Look-ups in named tables: a row name and a column name give one cell, copied from the table.

Table ranovat
cols = fep, bod, miz, nad
laruv: [-63, -23, -11, -66]
rir: [-95, -27, -35, -58]
tav: [85, -24, -22, 14]
dimedu: [-94, -26, -17, -73]
gim: [75, -21, -29, 25]
besatef: [-75, -24, -32, -53]
gori: [-93, -25, -35, -56]
binov: [-98, -22, -27, -51]
pena: [56, -27, -22, 1]
mil: [-81, -25, -33, -54]
seni: [-85, -21, -32, -38]

nad of gim: 25
bod of binov: -22
miz of laruv: -11
bod of dimedu: -26
miz of dimedu: -17
bod of rir: -27
bod of seni: -21
bod of pena: -27
fep of besatef: -75
nad of rir: -58
nad of besatef: -53
bod of gim: -21
fep of mil: -81
bod of tav: -24
fep of seni: -85
miz of rir: -35
miz of pena: -22
bod of besatef: -24

puz:
|  | kab | sidok |
|---|---|---|
| lizo | 235 | 118 |
| lidugi | 213 | 206 |
| biner | 184 | 166 |
| zem | 133 | 118 |
| nasode | 228 | 47 |
| sep | 189 | 82 |
| podan | 177 | 80 |

What is the kab of podan in puz? 177
What is the sidok of nasode in puz? 47
What is the kab of nasode in puz? 228
What is the sidok of lidugi in puz? 206
What is the sidok of podan in puz? 80
What is the kab of lizo in puz? 235
What is the sidok of lizo in puz? 118
What is the sidok of biner in puz? 166
What is the kab of lidugi in puz? 213
What is the kab of sep in puz? 189
What is the kab of zem in puz? 133
What is the kab of biner in puz? 184
What is the sidok of zem in puz? 118
What is the sidok of sep in puz? 82

Table refik
	zugafad	vavoz	pogapad	vakes	lekuzon
sefe	115	139	168	127	166
dus	129	125	220	137	110
kozu	131	198	100	58	139
muk	134	191	114	134	152
pezabe	117	240	30	145	186
kuf	136	162	185	135	184
zof	221	103	155	208	169
ziko	239	62	192	140	199
niru	109	231	80	142	147
dutun	158	145	155	147	194
zegeno	122	216	119	213	188
gupubit	153	85	150	115	181
kol	6	181	30	240	123

zof, vavoz => 103
sefe, vavoz => 139
gupubit, pogapad => 150
kol, pogapad => 30
kozu, lekuzon => 139
niru, vavoz => 231
gupubit, zugafad => 153
sefe, lekuzon => 166
pezabe, pogapad => 30
dus, lekuzon => 110
sefe, vakes => 127
muk, lekuzon => 152
kozu, zugafad => 131
zegeno, zugafad => 122
Row with the largest vakes: kol

poku.tsv
	gusig	berav	zigin
gibuval	-29	-20	-44
pes	-56	62	46
vode	46	-36	-32
dolifa	34	56	-31
zotuze	-28	31	1
baz	49	-54	-58
kiku	4	-59	23
fetib	-59	54	-52
zadir	-51	-1	66
davin	21	19	-52
kulemik	6	6	51
furud	-52	57	-30
miku	5	-3	-43

What is the zigin of kiku in poku? 23
What is the berav of dolifa in poku? 56
What is the gusig of gibuval in poku? -29
What is the zigin of zotuze in poku? 1
What is the gusig of zadir in poku? -51
What is the gusig of kulemik in poku? 6
What is the zigin of dolifa in poku? -31
What is the gusig of fetib in poku? -59
What is the zigin of vode in poku? -32
What is the gusig of dolifa in poku? 34
What is the gusig of zotuze in poku? -28
What is the berav of baz in poku? -54
What is the berav of vode in poku? -36
What is the berav of furud in poku? 57
What is the gusig of furud in poku? -52
What is the berav of kiku in poku? -59
What is the gusig of baz in poku? 49
What is the zigin of pes in poku? 46
What is the berav of miku in poku? -3

buripo
         nunir  dofe  ruz  bar  kiz  busod
datanon    110    72  131  106  122    144
rafafa      67    74   98  133  194    161
tok         45    44  115  155  153    139
fas         32    52  105  167  135    112
sene       107   146   74  100  121     89
vopa       108   137   78   97  148    115
vob         56    49  120  148  137    133
dimugu     103    80  118  108  150    151
vak        113   132   84   94  151    123

dofe of vopa = 137
kiz of vopa = 148
nunir of rafafa = 67
bar of vak = 94
nunir of vob = 56
bar of fas = 167
nunir of sene = 107
ruz of dimugu = 118
dofe of vak = 132
busod of vak = 123
busod of sene = 89

fekeben =
,zule,muguber,kig,nuluz,vavuli,fel,tuvimu,zafe
ruvime,24,18,42,46,34,80,45,22
vogemok,38,41,45,43,50,58,60,46
kupogi,37,31,43,47,35,59,36,31
baloz,40,48,46,41,59,54,72,57
vaz,36,46,46,41,61,61,79,57

nuluz of ruvime = 46
kig of ruvime = 42
muguber of kupogi = 31
kig of kupogi = 43
kig of vaz = 46
fel of baloz = 54
zule of ruvime = 24
vavuli of vogemok = 50
nuluz of vaz = 41
fel of vaz = 61
kig of baloz = 46
tuvimu of kupogi = 36
tuvimu of ruvime = 45
zule of baloz = 40
nuluz of baloz = 41
muguber of vogemok = 41
fel of kupogi = 59
fel of ruvime = 80
nuluz of vogemok = 43
kig of vogemok = 45

pepeme.tsv
	vepul	barut	daf	tuk	dol	lav	bekeba	rivukis
vadusil	162	123	118	199	125	237	80	158
rinuzel	171	67	204	113	99	122	90	143
povusa	113	98	156	62	70	93	181	241

tuk of vadusil: 199
bekeba of vadusil: 80
rivukis of povusa: 241
dol of vadusil: 125
daf of rinuzel: 204
lav of povusa: 93

kefavad =
,zekod,demab,bividi
zasifar,126,87,25
vupipas,99,194,32
liduk,68,101,104
zuludi,81,205,103
tudo,49,196,168
lepesef,27,89,63
favu,124,180,174
sasilet,180,92,83
muf,157,125,47
zevoref,141,85,30
rigek,145,198,110

zuludi, demab: 205
liduk, zekod: 68
zasifar, demab: 87
lepesef, demab: 89
rigek, demab: 198
muf, bividi: 47
zuludi, zekod: 81
favu, zekod: 124
favu, demab: 180
zasifar, zekod: 126
vupipas, bividi: 32
rigek, zekod: 145

rav:
,gilamup,vemato,zupa,soni,fab
mumal,-888,-2852,-5380,-7696,-346
talodog,-707,-7872,2862,2840,1664
nusu,-1376,1137,3083,5699,-3325
zum,-1119,6182,-2517,-1539,-5881
zis,-1144,5485,-7787,-8978,-4917
riro,-1306,-5032,5031,7612,-118

zum, vemato => 6182
nusu, vemato => 1137
talodog, zupa => 2862
mumal, gilamup => -888
talodog, vemato => -7872
riro, zupa => 5031
talodog, soni => 2840

pepezu.csv
,zinini,tumus,logura,gukiva,lisit
sususop,0.292,-0.227,0.060,-0.015,0.074
sezu,-0.546,-0.121,-0.412,-0.523,-0.330
bod,0.194,-0.260,0.556,0.439,-0.907

sususop, zinini: 0.292
sezu, tumus: -0.121
bod, tumus: -0.260
sususop, lisit: 0.074
sususop, tumus: -0.227
sezu, zinini: -0.546
sezu, lisit: -0.330
bod, zinini: 0.194
bod, gukiva: 0.439
bod, logura: 0.556
sususop, gukiva: -0.015
Which row has the largest lisit? sususop

labop:
       vog  zinu  rupope  dil  kizabad  desifu  zuv  panafof  zov
gezav  521   301     462  825      541     459  927      265  659
leko   826   248     141  638      454     364  420      570  613
gog    643   653     880  373      915     696   11      391  643
feg    617   401     315  790      519     492  457      588  474
gasos  654   380     743  631      625     428  913      865  157

gog, zov: 643
gasos, dil: 631
gezav, zov: 659
gasos, zinu: 380
gog, zinu: 653
leko, rupope: 141
leko, desifu: 364
feg, zinu: 401
gasos, desifu: 428
leko, vog: 826
leko, panafof: 570
gasos, rupope: 743
gog, zuv: 11
Which row has the largest panafof? gasos

vetukon =
,nedaret,vuf,bar
zosorap,143,38,200
bur,74,179,161
fibebob,131,174,228

What is the vuf of fibebob in vetukon?
174
What is the bar of zosorap in vetukon?
200
What is the bar of bur in vetukon?
161
What is the nedaret of bur in vetukon?
74
What is the vuf of bur in vetukon?
179
What is the nedaret of zosorap in vetukon?
143
What is the bar of fibebob in vetukon?
228

zosi
|  | tomuse | tasab | tudov |
|---|---|---|---|
| sorilik | 381 | 610 | 631 |
| nakeki | 397 | 610 | 682 |
| keru | 180 | 617 | 666 |
| ketal | 415 | 617 | 608 |
| rusikon | 88 | 463 | 802 |
| limedib | 556 | 585 | 752 |
| zub | 455 | 594 | 707 |
| sulo | 480 | 592 | 728 |
| tetodo | 595 | 523 | 613 |
| popiro | 165 | 479 | 798 |
| bibimaz | 166 | 483 | 801 |
| sabar | 595 | 575 | 802 |
| gisoder | 575 | 583 | 757 |

sabar, tudov => 802
keru, tasab => 617
limedib, tudov => 752
rusikon, tasab => 463
keru, tomuse => 180
gisoder, tudov => 757
rusikon, tomuse => 88
keru, tudov => 666
gisoder, tomuse => 575
gisoder, tasab => 583
popiro, tudov => 798
ketal, tudov => 608

